[[135 117 131 119 124 137 131 129 116 144 116 134 121 134]
 [137 117 129 115 138 141 119 120 116 146 125 116 114 151]
 [130 127 127 125 128 128 128 129 126 130 127 128 127 130]]
->
[[137 117 129 115 138 141 119 120 116 146 125 116 114 151]
 [135 117 131 119 124 137 131 129 116 144 116 134 121 134]
 [130 127 127 125 128 128 128 129 126 130 127 128 127 130]]

[[125 153]
 [136 134]]
->
[[136 134]
 [125 153]]

[[134 129 130]
 [130 134 139]
 [137 140 115]
 [155 127 130]
 [138 142 125]
 [126 128 134]
 [122 133 139]
 [127 149 127]
 [135 128 138]
 [129 136 133]
 [128 137 137]]
->
[[155 127 130]
 [138 142 125]
 [137 140 115]
 [135 128 138]
 [134 129 130]
 [130 134 139]
 [129 136 133]
 [128 137 137]
 [127 149 127]
 [126 128 134]
 [122 133 139]]

[[124 118 131 120 131 149 142 121]
 [125 138 122 132 123 101 113 135]
 [156 122 131 128 122 127 132 117]
 [133 141 124 136 123 117 122 139]
 [131 115 129 129 133 129 121 105]
 [114 146 119 130 124 119 122 145]]
->
[[156 122 131 128 122 127 132 117]
 [133 141 124 136 123 117 122 139]
 [131 115 129 129 133 129 121 105]
 [125 138 122 132 123 101 113 135]
 [124 118 131 120 131 149 142 121]
 [114 146 119 130 124 119 122 145]]

[[145 123 124 112 128 115 131 113 103 111]
 [118 116 122 110 126 109 109 112 142 138]
 [149 113 120 111 126 115 111 118 139 144]]
->
[[149 113 120 111 126 115 111 118 139 144]
 [145 123 124 112 128 115 131 113 103 111]
 [118 116 122 110 126 109 109 112 142 138]]

[[150 152 114]
 [135 120 120]
 [123 119 117]
 [111 116 117]
 [151 144 102]
 [149 137 153]
 [131 128 132]]
->
[[151 144 102]
 [150 152 114]
 [149 137 153]
 [135 120 120]
 [131 128 132]
 [123 119 117]
 [111 116 117]]
---
[[130 130 129 113 113 130 129 129]
 [148 148 148 113 113 148 148 148]
 [139 139 139 115 115 139 139 139]
 [141 141 140 114 114 141 140 140]
 [157 156 157 111 111 157 157 157]
 [140 140 140 111 111 140 140 140]]
->
[[129 148 139 140 157 140]
 [129 148 139 140 157 140]
 [130 148 139 141 157 140]
 [113 113 115 114 111 111]
 [113 113 115 114 111 111]
 [129 148 139 140 157 140]
 [130 148 139 141 156 140]
 [130 148 139 141 157 140]]

[[140 140]
 [140 140]
 [141 141]
 [143 142]
 [131 132]
 [150 149]
 [143 143]]
->
[[140 140 141 142 132 149 143]
 [140 140 141 143 131 150 143]]

[[144 126 109 144 144 145 145 144 144 144]
 [146 125 108 146 146 147 146 146 146 146]
 [156 117 109 156 157 155 156 157 156 157]]
->
[[144 146 157]
 [144 146 156]
 [144 146 157]
 [145 146 156]
 [145 147 155]
 [144 146 157]
 [144 146 156]
 [109 108 109]
 [126 125 117]
 [144 146 156]]

[[129 111 139 139 140 140 140 139 139 113 109 140 139 139]
 [121 110 150 150 150 150 150 150 150 109 112 150 150 150]
 [127 110 142 142 143 143 142 142 142 105 115 142 142 142]]
->
[[139 150 142]
 [139 150 142]
 [140 150 142]
 [109 112 115]
 [113 109 105]
 [139 150 142]
 [139 150 142]
 [140 150 142]
 [140 150 143]
 [140 150 143]
 [139 150 142]
 [139 150 142]
 [111 110 110]
 [129 121 127]]

[[132 131 139 131]
 [126 109 115 112]
 [132 122 131 127]
 [145 138 126 129]
 [136 124 123 122]
 [138 124 117 120]
 [124 106 119 115]
 [134 124 123 120]]
->
[[131 112 127 129 122 120 115 120]
 [139 115 131 126 123 117 119 123]
 [131 109 122 138 124 124 106 124]
 [132 126 132 145 136 138 124 134]]

[[146 134 143 147 146 146]
 [110 121 115 110 111 111]
 [106 120 109 105 106 107]
 [155 137 150 156 155 154]
 [123 137 123 120 123 123]
 [141 126 138 144 142 141]]
->
[[146 111 107 154 123 141]
 [146 111 106 155 123 142]
 [147 110 105 156 120 144]
 [143 115 109 150 123 138]
 [134 121 120 137 137 126]
 [146 110 106 155 123 141]]

[[120 155 125]
 [134 112 123]
 [123 134 129]
 [126 126 138]
 [125 137 130]
 [142 127 132]
 [112 118 124]]
->
[[125 123 129 138 130 132 124]
 [155 112 134 126 137 127 118]
 [120 134 123 126 125 142 112]]

[[112 133 129 127 117 126 130 111 138 147 120 102]
 [110 139 122 129 116 121 131 112 143 134 121 109]
 [130 132 125 138 120 130 127 138 133 135 119 122]
 [117 132 123 137 122 117 125 105 138 120 127 114]
 [132 121 131 138 120 138 129 127 126 134 127 122]
 [103 130 131 123 118 127 126 109 142 134 124 106]
 [127 130 129 134 116 134 133 134 134 143 113 102]]
->
[[102 109 122 114 122 106 102]
 [120 121 119 127 127 124 113]
 [147 134 135 120 134 134 143]
 [138 143 133 138 126 142 134]
 [111 112 138 105 127 109 134]
 [130 131 127 125 129 126 133]
 [126 121 130 117 138 127 134]
 [117 116 120 122 120 118 116]
 [127 129 138 137 138 123 134]
 [129 122 125 123 131 131 129]
 [133 139 132 132 121 130 130]
 [112 110 130 117 132 103 127]]

[[104 106 126 131 150]
 [148 107 141 128 100]
 [110 113 106 134 134]
 [138 127 137 120 125]
 [132 123 131 128 118]]
->
[[150 100 134 125 118]
 [131 128 134 120 128]
 [126 141 106 137 131]
 [106 107 113 127 123]
 [104 148 110 138 132]]
---
[[131 127 124 126 120 127 121 130 127 125 132 126]
 [131 126 136 140 126 132 131 144 129 133 124 133]
 [134 123 144 123 127 124 109 142 120 127 113 119]
 [129 122 146 129 122 120 132 119 125 128 127 126]
 [123 126 136 118 138 124 139 122 142 130 132 138]
 [125 131 131 126 133 142 115 131 129 134 121 138]
 [132 134 104 126 132 126 121 104 125 128 144 131]
 [126 126 152 121 131 128 121 125 129 133 122 134]]
->
[[126 126 152 121 131 128 121 125 129 133 122 134]
 [132 134 104 126 132 126 121 104 125 128 144 131]
 [125 131 131 126 133 142 115 131 129 134 121 138]
 [123 126 136 118 138 124 139 122 142 130 132 138]
 [129 122 146 129 122 120 132 119 125 128 127 126]
 [134 123 144 123 127 124 109 142 120 127 113 119]
 [131 126 136 140 126 132 131 144 129 133 124 133]
 [131 127 124 126 120 127 121 130 127 125 132 126]]

[[109 108 106 112]
 [108 108 106 114]
 [105 106 151 151]
 [151 151 113 105]
 [110 109 107 113]
 [109 109 106 112]
 [107 108 107 114]
 [109 109 107 111]
 [108 107 107 115]
 [106 106 110 114]
 [151 151 105 105]
 [105 105 151 151]]
->
[[105 105 151 151]
 [151 151 105 105]
 [106 106 110 114]
 [108 107 107 115]
 [109 109 107 111]
 [107 108 107 114]
 [109 109 106 112]
 [110 109 107 113]
 [151 151 113 105]
 [105 106 151 151]
 [108 108 106 114]
 [109 108 106 112]]

[[136 123 134 139 127 127 123]
 [134 118 128 138 123 125 130]
 [139 104 131 134 125 130 138]
 [133 109 128 138 121 126 129]
 [126 134 125 136 122 123 121]
 [131 125 129 139 124 125 119]
 [116 128 128 113 136 133 118]
 [136 128 128 142 123 124 128]
 [138 124 131 149 118 123 121]
 [129 119 129 132 124 128 124]
 [109 145 119 116 128 126 122]
 [108 137 121 113 130 129 117]]
->
[[108 137 121 113 130 129 117]
 [109 145 119 116 128 126 122]
 [129 119 129 132 124 128 124]
 [138 124 131 149 118 123 121]
 [136 128 128 142 123 124 128]
 [116 128 128 113 136 133 118]
 [131 125 129 139 124 125 119]
 [126 134 125 136 122 123 121]
 [133 109 128 138 121 126 129]
 [139 104 131 134 125 130 138]
 [134 118 128 138 123 125 130]
 [136 123 134 139 127 127 123]]

[[142 111 113 115 138 122 124 140]
 [107 140 143 145 127 131 113 119]]
->
[[107 140 143 145 127 131 113 119]
 [142 111 113 115 138 122 124 140]]

[[125 126 156 127 126 131 128 107]
 [146 131 127 112 109 115 134 124]]
->
[[146 131 127 112 109 115 134 124]
 [125 126 156 127 126 131 128 107]]

[[124 142 122 118 122]
 [128 143 128 142 117]
 [133 138 135 130 127]
 [149 134 155 109 104]]
->
[[149 134 155 109 104]
 [133 138 135 130 127]
 [128 143 128 142 117]
 [124 142 122 118 122]]
